A hidden rule labels the rows of this table. It goes by one to three of the table's principal directions, not those with the most spread.
[ 13  19  -9 -57   7 -35  14  59  37  11  12   1  64  30   8 -26  -6   2
 -13  13 -22 -41  21 -17  25 -39 -14  -2  12 -27  -7  40] f
[  7  42 -17 -63  -1  14  -7  60  37  -8  41   3  83  63  32  -4   3  11
 -43   5  19 -47   6 -13  23 -79 -21  24  42  23 -18  90] e
[-20  25  58 -33  35 -18 -80 -16  32 -48  -8  35   9  66   4 -35  59  15
 -10 -34 -19  22  -6  38  41 -98 -74 -56  20  45 -67  33] e
[ 18 -27 -67  -8 -24  20 -39 -29 -32  13  -2 -21 -28 -51   9  63 -23  -5
 -12  14  66  34  14  43 -13  16  70  16 -23   6 -35  -4] e
[ -28  -26   24   90    7  -28  -68  -98  -17  -13  -12   -7 -127  -64
  -45   14   33  -24   57  -33   -5   75   -9   41   -8   65   -6  -82
  -40   43    0  -97] f
[  7   8 -24 -82 -23 -16  92  63  24  35 -35 -29  83  15 -21 -58  18   9
  -4 -24   4 -36  15 -32  -6  31   5  76  27 -69  12   3] f
[-14 -22   6 -14   3 -20  -1  -7  15   4  -7 -31 -16 -16 -59 -19  23 -33
  27 -11 -43  -7  -4  15   0  46 -21 -19  -5  11  32 -56] f
[  -2  -20  -54   64   14  -34  -88 -118    8   38    6  -59  -98  -80
  -56   31   83   -6   40  -74   46   77  -33   91   11   49   13  -41
  -35   76  -19 -102] e
[ -3   4  21  47  -9  19 -39 -47 -32 -27 -13  18 -49   8  28   4  22  22
  -6 -27  47  41 -17  40  15 -26  -3 -27  -6  35 -55  -4] e
[  4  11   5  -1 -28   1 -71  27   4 -44  35  -3 -18   8  16   4 -29 -35
 -10  36  33 -19  17 -10  31 -37  -4 -70 -12  26 -29  31] f
[-29  -7 -58 -78 -49   1  41  41  24   1  43 -67  -3 -50 -62 -15 -26 -63
  14 -10  34 -31  25 -41 -19  96  32  15  27  12  56 -24] f
[  6   6  -8 -51   6  -3   5  -9   9   2 -11  25  27  18  30  -9  11  42
 -26 -28  36  40  13  20   7 -49   4  14  22  -4 -48  54] d
[  -4  -18   -6 -109  -44  -11   52   89   14  -17   -6  -12   49    6
  -21  -23  -63  -39   -7   58  -29  -53   58  -49  -14   25   18    7
   10  -63   23   44] d
[ -8  -6  -7  11 -34   3   0  31  -7  -7  11 -10 -19 -13 -10  23 -32 -36
  14  32 -12 -25  21 -21 -10  41  20  -9 -16  -8  21 -10] d
[  7  -2  38 -46 -14 -28  -3  40  29 -14 -17  21  32  17  -6 -51  -5 -11
   0  10 -20  -9  14 -46  31 -29 -20 -32 -14 -43 -14  17] e
[ 11  -8 -26  61 -47  -7 -39 -14 -30  -3   6 -18 -69 -40  10  42 -15 -14
  15  18  35   0   7  20  14  24  46 -36 -51  10 -33 -24] e
[ 20  37 -66 -79  12  -2 -41  75  10   3  20   1  86  21  46   1 -33 -19
 -35  19  81 -14  47 -11   7 -44  26  25  36 -35 -52  41] d
[-10   0  93 -30  44 -37 -32  -9  30 -26 -58  62  23  46 -11 -80  47  11
  12 -35 -49  49  -1  -8  31 -54 -75 -48   4 -32 -36 -16] d
[ -3   5  10 -36 -26 -24  49  41  31  10  -9  -9  29   7 -19 -39  -1  -5
   9   0 -16 -17  25 -46  -8  26 -11   8  10 -42  28  20] d
[ -7  16  51 -21  25 -10 -14  20  23 -25  -1  45  30  54  17 -17   3  14
 -11  11 -48  -6   8 -10  14 -64 -46 -25  14   1 -12  51] d
[  3 -21 -43  77   2  21  16 -60 -32  40   4 -39 -54 -65 -23  45  10  -1
  21 -16  17  14 -37  20 -28  76  42  38 -25  21  39 -75] e
[ -1  -6 -17  53   0  26 -17 -40 -13  11  14 -23 -34 -37 -16  25   8 -13
  10  -8  25  10 -32  -7 -11  33  18  13 -16  27  26 -41] f
[ -7   1  -5  16  39   5   8 -30  -1  21   3  19   1  -5   3   1  16  11
   4 -41   5  44 -15  17 -12  16  -9  17  24  18  16 -32] e
[ -2 -22 -44  -1 -28  19  49  12 -52  -3   2 -27 -33 -50   4  35 -72 -19
   4  47  21 -22  27  -5 -41  70  67  23  -8 -30  17 -14] e
[  2   2  -3  -5  12  37 -19  -5 -19 -18  10   5   9   5  17   5 -11  -4
 -21   3  31  -1 -20   2   6 -25   5   9  10  20 -14   2] f
[ 17  22 -15  78 -13  49 -17  14 -60 -10  -7  16  -6  -9  60  33 -38  -3
 -11  29  69 -13 -13 -35  -7  -1  51  38 -22 -29 -32 -19] f
[-13   8  -8  62  26  25 -52 -58 -13  -2  19   2 -43 -14   0  41  31   3
   7 -31  17  28 -38  30  -1  -3   1   3  -5  62  -7 -37] f
[ 30  -6 -44  -6 -43   1  17  57 -14  14   8 -35  24 -11  12  27 -48 -18
 -10  65   9 -65  23 -16  -2  12  45  18 -27 -40   6  22] e
[  6  24  19 -39  95 -38 -98 -32  40  -2 -12  31  46  52  10 -37  68  21
 -14 -44   1  58  -1  66  27 -98 -76 -43  37  24 -59   4] f
[  27   -7  -26 -108   58  -99  -31  -15   45   44  -68    7   57   -2
  -11  -61   56   36    3  -47   11   76   49   63   17  -44  -16  -17
    8  -76  -80   -6] f
[  3  12 -83 -42  15  -2 -50  11  15  21  40 -45  23 -29 -16  22   6 -36
  -6 -17  58  -5   5  22   6  14  27  17  18  30 -10 -32] f
[  7  15 -61  14 -23   4 -20  -6   1  19  34 -30 -15 -28  14  33  -3  -2
  -5 -12  72   9   9  10  -5  17  37   9   3  24 -11   9] d
[-10 -29  21 -50 -95   0 105  74   4 -15 -16 -26   5  -2 -36  -2 -55 -18
  10  71 -74 -88  37 -69 -21  54  30  25 -29 -61  53  55] e
[  1  12  35 -18  24   4 -18 -19   4 -15 -26  36  23  42  23 -33  39  36
 -19 -39  14  35 -15  24  22 -64 -34  -3  20   7 -50  21] f
[ -4 -34  -2  48  -4  21  40 -28 -25  10  16 -14 -48 -60 -27  19 -38 -22
  18  20 -25  -9 -30 -32 -18  68  31   4 -28   5  67 -55] e
[ 14  28   6  78   2  24 -63  23 -18 -20  38  11  -5  28  42  46 -18 -14
 -11  48  -6 -55 -21  -6  29 -52  -1 -22 -27  33 -15  12] e
[ -9  13  13 -25  46 -15  13  -2  31  11   7   5  36  30 -14 -19  31  15
  -2 -21 -47  -7 -10  11  -2 -22 -44  12  30  15  22   9] f
[-19 -14 -16   8 -62 -18   5  37  -9 -16  13 -28 -58 -57 -36  11 -48 -65
  39  33  -3 -31  33 -50  -4  89  47 -32 -39 -22  23 -48] d
[ -3 -11  10 -41 -12 -30  18  26  12  -1 -30  -5  12   2 -20 -24  -7 -11
  13  17 -25  -2  39 -11 -15  22  -6  -9  -1 -49   5   5] d
[-14 -21   8  33 -11  -3  49 -34 -18  10 -22 -22 -46 -28 -33  10  11   8
  27  -3 -41  -5 -10  11 -26  58  10  16 -18  -4  32 -34] e
[ 11  16 -15   0  10   1  23   5  12  27   9  13  33  11  23  -8  13  25
 -13 -32  23  12 -11  -5   8 -15   0  29  18   1  -1  12] d
[ -7  -1   3   6   8 -35 -18 -13  25   9   8  -9 -21 -15 -25 -23  19 -16
  22 -24  -2  27   9   6   5  26 -23 -43   3  10  16 -30] d
[ 16   3 -17  45   8   1   9 -21 -37  14 -19   2 -16 -18  29   8   0  22
   0  -7  31   9 -14  19   3   5  30  17 -17 -19 -31 -32] f
[-19 -22 -45 -23 -38 -15  41  -3  25  32  16 -60 -28 -79 -74 -18  -1 -50
  37 -30  26  11   7 -46 -26 123  32  15  -1  -8  71 -69] e
[ -4 -27 -17   2 -15 -21  56  18   1  28  -2 -36 -12 -40 -48   2 -23 -33
  31  23 -51 -31  12 -19 -26  89  17  11 -16 -31  69 -51] d
[  23   39   22  -45   75   -1  -15    2   41   16   -3   46  108   97
   52  -38   60   69  -51  -46    1   20  -22   40   29 -127  -74   25
   60   18  -42   77] f
[ -7  11  24 -79  42 -55 -18  51  50 -10   4  11  56  51 -18 -35   5 -14
   1  22 -79 -31  39  10  13 -46 -59 -42  26 -15   2  34] d
[ 21  -3   3  41  61  -8 -44 -47  -1  30 -21  15  11   3   7   7  43  24
   0 -22 -11  35 -33  41  10 -35 -19   6 -12   5 -17 -39] f
[-11 -21   7  36 -24   2  90  -8 -13  16  -2 -33 -34 -31 -36   1 -14   1
  25  13 -53 -38 -14 -24 -30  79  12  24 -14 -12  73 -27] f
[ 21   0 -58  16  17 -22 -10  14   3  40  26 -35  10 -24  -6  35 -13 -18
   6  24  -6 -26  10  24  -6  26  20   4  -8  -1  25 -27] f
[-32 -11  87  34 -22  -1 -37  20 -15 -79  -3  22 -62  18 -21   9 -38 -45
  27  78 -99 -58  10 -36   9  -9 -28 -78 -46   4   8   4] f
[  1   2  17  -2  13  -9 -30 -19  14   0 -10  18   3  17   3  -8  31  14
  -2 -24   0  31  -5  21  13 -31 -23 -15   2  13 -22   7] f
[ -2 -16   7 -11  22 -48 -46 -31  -1  -4 -24  14 -37 -15  -8 -23  12  -8
  20 -24  10  68  32  54   6  10 -17 -70   0  -4 -37 -39] e
[ 22  -4  15 -10 -27 -17  54  13   0  23 -52  -2  30  19   8 -40  26  38
  -4 -13   1  -3   3   0   6  -6  -3  28  -9 -56 -20  16] e
[-17 -31  -6  24  25  30   4 -63 -30   0   1  -6 -50 -46 -26  26  -5  -9
  11 -14  -5  35 -29  22 -26  46  17  12  -2  33  30 -57] d
[  7   8 -10   5  35   6  20 -14   7  23  17  10  24   8  14   1   9  23
 -14 -23   0  12 -20  11  -1 -15 -10  21  24  18  16   5] d
[  1 -15 -42  -2  -8  -7 -10 -25  -3  19  10 -31 -28 -45 -22   5   5 -16
  10 -26  41  28  -1  24  -1  45  24  -7  -2  17   4 -44] f
[ 12  -6  -2  88  22  20 -11 -65 -33  21 -10  15 -42 -37  20  13  12  19
   8 -31  43  55 -40   7  -5  19  18   9 -17   9  -1 -56] e
[ -2   3  23 -18 -13  29  44  50  -9 -16  -4   8  40  35   7  -2 -27  -6
 -13  38 -38 -57  -2 -35  -7  -8  -5  35   8 -21  23  28] f
[ 23  22  74 -11  -1 -56 -37  34  38 -20 -33  52  35  59  34 -68  21  25
  -6   6 -18  10  22 -27  53 -93 -57 -72 -18 -50 -58  55] d
[ 14 -12 -35  39  15  -1 -40 -40  -5  28   9 -22 -25 -31  -8  37  11  -5
   7  -2  19  29  -7  37 -13  20  13  -6 -13  22  11 -29] f
[ -1   4 -11  66  10  62 -72 -49 -50 -22  15  29 -40   5  48  83  -4  13
 -21   5  43  32 -26  50  -5 -41  26  11  -8  63 -44   8] f
[ 12  -2 -21  85 -29  62  13 -13 -54  -2  21  -8 -35 -30  32  59 -43   0
 -10  36  36 -29 -34 -26 -14  20  55  38 -29  13  16  -7] f
[ -9  -3  12  44 -20  47  29   3 -21 -16  32   9 -22  -5  14  44 -46  -4
  -7  42 -20 -31 -14 -41 -24  13  18  19  -7  19  48  31] d
[-18  -7   6  93   8  15   2 -61 -39  -3   8  -7 -83 -34  -6  30   5   1
  26 -14  -5  18 -27  27 -19  52   8 -14 -13  41  21 -58] f
[  3   6 -46 -65  -6 -11   8 -13  38  30  12 -22  30  -6 -11 -15  36  21
 -15 -56  56  38   7  19   1  -5   4  26  34  18  -9  30] d
[ 16   2 -28 -60  39 -29 -41 -14  45  31   9   1  45  11  -4 -18  39  12
 -16 -43  26  52   8  45  17 -41 -27 -14  31  20 -19  14] d
[-11  15  67 -36 -20  45   3  62  -3 -65   7  46  43  79  33  -9 -33  -1
 -35  48 -40 -59   0 -40  21 -81 -33  -5  14   7 -15  86] f
[ 18  -1 -48 -67  41 -46  33  14  56  76  -6 -18  78 -11 -33 -38  41   6
   5 -54  -3  25   4   5   0  23 -10  44  29 -32  30 -33] e
[-16  11  58  13 -20  -5  75   5   4  -2 -52   6   9  38 -13 -55  48  34
  16 -35 -37 -13 -13 -21  -7  15 -37  34   8 -32   7   0] e
[  8   6   6 -47  39 -15  -9  10  31   8   5   3  53  43  -2 -18  23  14
 -18  -4 -31  -6   2  33   9 -50 -46  -6  30  13   2  33] e
[  3 -16 -25 -15   3   9  -4 -14 -15  11 -14 -15   0  -5  -5  21   2   1
  -4   2  12  18  14  44 -25  17  10  16  11   1  -2  -3] f
[ -2   5  12  46  37  28 -60 -54 -20 -19  18  32 -32   5  30  28   9  15
 -13 -16  24  42 -31  34  13 -46  -9 -24   2  57 -29  -3] e
Here are more rows. What is the label of each one?
[ -17   -9   90  -13    5    5   45    6    8  -31  -37   14   18   82
  -22  -26   39   31   -2   15 -125  -52  -19   28    4  -45  -76   -1
    8   12   16   43] e
[ 38   8 -16  20  35 -25 -10   4  -3  45 -42   5  49  27  28  16  28  37
  -6  13 -17  -3   7  42  -5 -37  -4  35 -12 -48 -28   6] e
[ -36   -3   56   91  -11   18  -70 -113  -23  -47  -14   10 -123  -12
  -13   11   63   18   25  -55   24   74  -36   48    4   -1  -28  -60
  -20   82  -39  -29] e
[-11  -5   8  59 -30  62  -2   7 -47 -37  32   6 -43 -15  21  54 -66 -28
  -5  59   5 -33  -9 -39 -22  22  33   3 -16  21  31  10] e
[-18 -14  -4  67 -44  78  33 -25 -72 -30  12  -5 -68 -29  16  56 -46  -7
  -4  22  30 -13 -26  -9 -30  51  53  33 -13  34  18 -15] f
[-17   9  46   7 -43  60  11  23 -25 -57   3  24  -6  32  22   1 -23  -3
 -19  21   7 -37 -21 -46  11 -30   3  14  -4  15 -14  40] f
[ -27  -17  -25   49  -30    2  -60  -42  -27  -28   30  -20 -113  -67
  -18   64  -37  -45   31   24   28   33   29   17  -28   67   42  -58
  -28   42    5  -30] d
[ 12  12  -2 -62  -3 -41  17  28  27  15 -35   2  50  24   4 -51  31  23
  -5 -29  14   8  24   5  19 -26 -13   8  12 -46 -43  20] e
[-15  -2   5 -27 -13  27 -32  17 -11 -48  31   7 -14  16  11  45 -45 -17
 -18  56 -18 -33  19   3  -6 -35   9 -21   0  32  -9  62] f
[-13   1 -53  21  17   8 -15 -24 -23  11  24 -24 -36 -55  -9  19 -15 -32
  16 -22  54  27  -1  10 -20  66  35   7  12  20  11 -72] d
[ -29  -17  -24  119  -54   54   26  -72  -63  -16   40  -32 -127  -88
  -10   63  -34  -16   27   -7   49   11  -37  -13  -30  105   69    1
  -32   64   41  -58] d
[ 16  -9 -57  -4  14  24 -41   2 -28   6  17 -20   4 -33  12  39 -40 -30
 -13  32  53   5  11  14 -19  14  41  11   1  -1  -3 -21] d
[  21  -11  -66 -109   -4  -68   33   21   51   59  -17  -36   55  -29
  -29  -27   16   12    1  -24   18   22   49   14   -6   20   23   23
   11  -57   -7   20] d
[ 27  11 -24 -21  58  -9 -18 -18  24  31  23  20  49  16  35   7   8  39
 -32 -14  17  32  -6  28   7 -67 -14   6  28  14  -9  45] d
[ 19   2  -1 -28  -5 -16 -30  29  11  -4  -1   8  28  25  17   4  -9   1
 -15  28  -5 -12  24  14  17 -47  -6 -23  -7 -13 -29  41] f
[ 13   1  37  10   6 -57 -18  11  10  -1 -39  16   0  32   5 -21  26  18
  14  11 -55 -11  18  33  29 -38 -31 -46 -29 -32 -43   3] e
[ 16  21   2  -7 -37  40  70  58  -4   4   6   9  59  30  39 -17 -31  17
 -31  16  32 -41  -5 -69  -5 -11  13  58  19 -35  21  59] d
[  6  -5 -45  43 -33  15   2  20 -35  10  17 -26 -29 -32   9  50 -42 -30
   9  35  25 -23  17   3 -21  58  49  10 -16  -3  16 -26] f
[  6  18 -16 -78  -2  -4  19  58  32   1  14   4  71  29  14  -1 -27   6
 -26  33  -5 -33  35 -37 -10 -39   2  30  24 -33   4  84] d
[ 13 -17  13  21 -22  12  75 -14 -18  31 -51  -4   9  -6  -5 -32  23  30
   5 -30  11  20 -18  -8 -16  43   5  50  -2 -43  17 -26] f
[  0 -15 -27  12 -11  43 -13 -16 -23  -4  25  -6 -20 -40   2  35 -33 -20
  -9  11  40   8 -19 -20  -7  20  43  18 -11  21  14 -16] e
[-15  -2 -11  53  -9  18 -27 -59 -25  -9   5 -20 -68 -42 -14  14  21  -6
  17 -34  45  30 -29  14  -2  36  20  -6 -15  40 -11 -53] f
[ 16  33 -23 -35  46 -19 -56  41  36  17  17   2  78  48  12  -4  31  -7
 -17  -6  -4 -25   1  23  30 -65 -33   6  23  10 -25   8] f
[  9  24  43 -19  15  -6  54  10  27  15 -36  28  67  60  18 -55  52  60
 -17 -40 -21  -3 -22 -17  14 -56 -45  44  23 -29 -12  44] e
[  2   1  36  10  53  -1  10 -21  14  13  -6  23  28  41  -2 -20  39  26
  -6 -28 -51   9 -32  32   9 -34 -55   2  23  25  18  -6] f
[ -9  -6  34  47   5  -2  13   2 -17 -10 -16  -5 -23   4 -16   1  -5 -14
  23  30 -57 -32  -5  -9 -15  28 -17  -9 -18 -14  30 -31] f
[ -8 -15 -33  14 -31  20  63 -11  -8  26  21 -31 -24 -45 -25   7 -11 -11
  11 -25  22   3 -14 -17 -22  83  31  33   8  16  56 -34] d
[ -4  11  17 -36 -18 -12 -57  50  24 -40  26  13  12  26   6  10 -29 -32
  -8  50 -23 -38  30 -25  26 -50 -11 -51 -13   5 -20  52] f
[  34  -28 -111   77    9  -16   -9  -58  -19   91   22  -62  -47 -106
  -18   64   -5  -14   25  -15   62   46   -6   44  -34  104   71   22
  -28    6   46  -94] d
[ 11  19 -25  83   8  17 -13  -4 -23  16  29  -3 -19 -18  29  27 -15  -8
   4   2  40  -2 -17 -11  -5  23  19   5  -5  14  16 -34] e
[  5   0 -21 -23 -47  37  43   4 -11   1   1  -5  11  -4  22   5 -12  24
 -26 -13  60   6  -2 -18  -8   0  36  46  12  -2 -11  48] f
[ 35  19 -35 -69  35 -13 -27  40  41  30  18  11  99  38  33  -4  -1  17
 -42   7  25   2  19   8  14 -78 -13  16  32 -15 -18  68] d
[ 21  -9 -50 -54 -45  17  19  57   0  13  10 -16  42 -41   5  -6 -59 -36
 -16  29  69 -14  22 -75  -2  31  63  34  -9 -57  11   7] e
[-20   4  28  79   3   3 -34 -86 -12  -6 -27 -12 -73  -6 -24   1  86  26
  27 -65   3  35 -50  53  11   7 -24  -9 -20  55 -29 -57] e
[  2  21  15 -60   8 -16  65  42  38  12  -9   9  73  37   5 -49   9  29
 -15 -11 -21 -25   7 -44   0 -28 -24  39  31 -41  13  53] d
[-16   4  45  70  48  -9 -76 -76  14 -23  32  12 -65   5 -13  10  41   5
  14 -20 -37  29 -39  41  22 -39 -57 -78  -8  87   6 -18] d
